rotation ticks, each row followed by its count of ticks
The counts run from 0 to 353.
[123 138 135 124 141  82 115 150 154 111 163 112  85  78 136 104 130 142
 184 113 154 118 147 106 173 136 130 133 131 156 156 156 150]
117
[119 108 163 125 109  71 175 166  97 123 134 136 145 102 141 121 100 154
 118 166 131 117 155 118 145 163 140 121  55 110  90 126 125]
280
[ 74 180 134 119 129 151 106 172 181 131 145 134  86 123 135 117 130 128
 125 102 103 114 158 120 153 133 195 118 143 127 151 124 153]
161
[159  92 137 104 119 142  90 139 161 181  90  98 137 117 120 100 173 126
 133 148  96 113  86 127  91 125 111  97 120 117 137 112 124]
219
[141 154 112 118 107  74 126 122 118 159  84  77 135  84 122 134 176 118
 142 126 135 178 158 182 112 154 148 118 130 128 141 157 136]
294
[142 162 146  87 103 112 103  71  92 161 129 123 125  99 100 150 110 131
 134 143 150 130 134 130 166 120 145 116 137  96 104 182 100]
300
[ 88 119 150  92  92 125 178 124  63 109 125 128 123  97 134 130 126 129
 132 142 136 129 128 123  98 153 142 105  78 105  66  93 122]
277
[128 122 119 122 137 151 140  92 121 165 123 161 177  90 111 151 115  97
 130 172 156 137 117 123 101  91 109 129 141  86  72 125 157]
11
[162 144 127 129  91  91 107 100 134 178 118  94 179 141 131 137 111 133
  95 164 107 139 116 175 107 151 161  97 128 134  92 156 128]
2
[175 112 112 111 130 163 113 163 159 160 132 140 146 104 121 121  97 100
 108 143 109  88  69 146  92  77 139 114 130 153 125 138 164]
178
[153 112  87 174 135 137 151 136 105  98 117  98 123 115 140 156  71 152
 157  98 127 168 125  86 135 116  65 115 126 128 100 134 104]
65
[166 141 145 144 159 105  94  94  88 143 137  97 179 108 110 134 110 111
 110 170  94 110 136 129 162 122 133 147 126 113  95 127  94]
44
[116 166 129 153 138 118  92 159  81 149 130 118 109  67 162 167 131 109
 151 140 153 164 169 130 153 152 145 114 148  84 106 115 160]
289
[ 99 120 141 164 139 104 139 165 119  91 102 131 173 143 141 152  93 190
 133 157 144 182 124 119 136 112 118 118  93 113 131 152 103]
24
[ 87 125 108 119 151 156 119 100 134 137 122 170 137 112 144 123 126 188
 158 124 124 133 100  98 100 148  61 124 147  78 119 118 131]
229
[108 173 119 131 141 145 127 144 117 124 144 107 100  99 133 135 109  95
 108 111  90  99 174 159 190  97 154 128 156 133 146 158 159]
123
[152 160 158 146 123  96 115 102 119 125 126  56 177 113 109 111 153 122
 125 147 101 113 139 125 121 139 175 129  87 137  93 129  84]
40
[ 63 153 106 127 136 181 143 155 192  83 120 179 129 117 117 105 141 142
 160 108 136 126 124 107 108 107 132 134 128  84 120 123 141]
195
[ 87 140 110 115  99 183  77 186 155  87 124 147 107 146 131 104 123 122
 145 123 126 134 127  96 141 123 156  85 125  82 116 113 121]
199
[129 102 159  72 124 134 140 111  89 136 151 130  98 109 100 153 104 163
 146  89 133 117  88  81 145 103 109 128 133 155 128 140  82]
98
[102 153 139  79 113 133 125  71 108 103 158 121  87 111 114 142 129 100
 112  99 122 101 107 167 108 124 144 146 187 145 140 153 111]
131
[140 109 158  82 121 108 182 106 106 124 110 103 120 104  82 140 123 142
 115  91  90 107 107 133 104 118 106 168 112 160 159 133  76]
96
[117 157 136  86 163 107  87 116 104  92 143 107 117  88 108 154 114 133
 138 120 154 181 142 134 151 136 205 127 135 125 121 135  92]
334
[156 113 107  93  94 125  85 135  94 164 101 115 136 105 124 122 196 101
 141 148 145 161 116 166 139 120 121  85 140 101 128 139 123]
256
[ 97 170 125 123 125 147  76 185 193 143 146 101  82 132 138 132 130 139
 128 102 123 134 126 108 145 140 180 107 165 132 155 125 129]
162
[ 95  82 157 121 128 123 129 174 147 175  65 127 168 105 104 133 142 139
 163 148 174 162 122  98  90 107 124 121 131 126 111 149 134]
16
[ 99  70 136  70 144 138 148  60  95 124  84 110 150  99  91 125 103 131
 141 124 116 166 140 118 127 105 133 102 136 123 101 114 122]
56
[127 121 131  95 105 148  89 116  86 172 110 123 124  99 112 109 192  79
 140 146 136 134 136 151 148 134 131 112 167  70 112 117 127]
255
[106  94 145 122 134  89 191 153 173  82 145 114 129 142 168 144 135 130
  99 145 119 137  98 143 105 129 110 111 157 170 150 107 158]
148
[150 130 122 118 107  88 126 167 141 128 110  79 169 142 105  94 122  93
 121 131 118 173 161 142 145 152 185 114  91 121  92 112  84]
36
[ 82  87 160 114 126 140 134 106 191 149 106 112 143 156 127  91 116 117
 110 162 110  71 117 125  95 121 113 108 166 130 116 123 170]
183
[112 133 120 126 110 109 129 113  86  72 143  64 113  93 109  95 150  86
 180 109 149 129 157 114 133 133 146 121 111 129  90 117 101]
75
[149 175 109 141 129 129  73 126 140 104 175 128 148 140 145 103 133 101
 104 155  89  95 114 136 130 156 115 147 119  78 110 117  89]
209
[102 170 126 153 117 121 110 155 153  85 148 112 164 169 149  84 136 147
 103 128  76 103 119 160 113 172 166 124 115 113 125 135  90]
205
[116 165 139 174 128  79 166 124 137 142 130 109 131  92 152 128 138 151
 133 144 116 101 181  99 159 158 109 128  89  97  82 108 150]
284
[124 108 138 110  81 109 196 148  94 121 104 118 119  96 135 136 128 126
 121 136 127 138 126 120  65 150 116 104  72 113  91  90 120]
276
[177 167 130 132 146 151  95 125 130 170 139  86 130  94  97 153 108 125
 145  84 134 122 106  97 131 105 178 135 134 153 108 151 109]
342
[163 126 118  90 104 103 186 127 181 162 163 130 145 134 103 123  90 120
 111 115 116  96  97 146 138  96  96 143 150 156 148 175 124]
137
[132 161  96 104 122 134  69 130 157 108 166  95  94 149 166 144 131 131
 111 126 100 147 101 149 110 147 165  75 160 143 137 130 125]
166
[168 125 132 105 133 139 105 172 160 185  98 129 176 114 111  91 161  98
 114 133  92 100 112 157 107 135 137 156 127 113 137 109 138]
216
[100 125 151 141 122 116 162 124 119  82  67 108 156 125 132 151 107 154
 117 184 117 159 134 117  97  92 119  85 103 110  96 132 105]
21
[105 122 146 122 137  87 156 176 170  54 147 134  91  98 149 135 129 139
 118 155 128 114 114 126 115 109 116 157 108 139 178 120 130]
152
[ 80  99  96  97 103 158 137 167 119 132 106 164 139 136 137  82  95 127
 153 117 135 154 150 114 119 165 125 103 110  80  98 112 143]
236
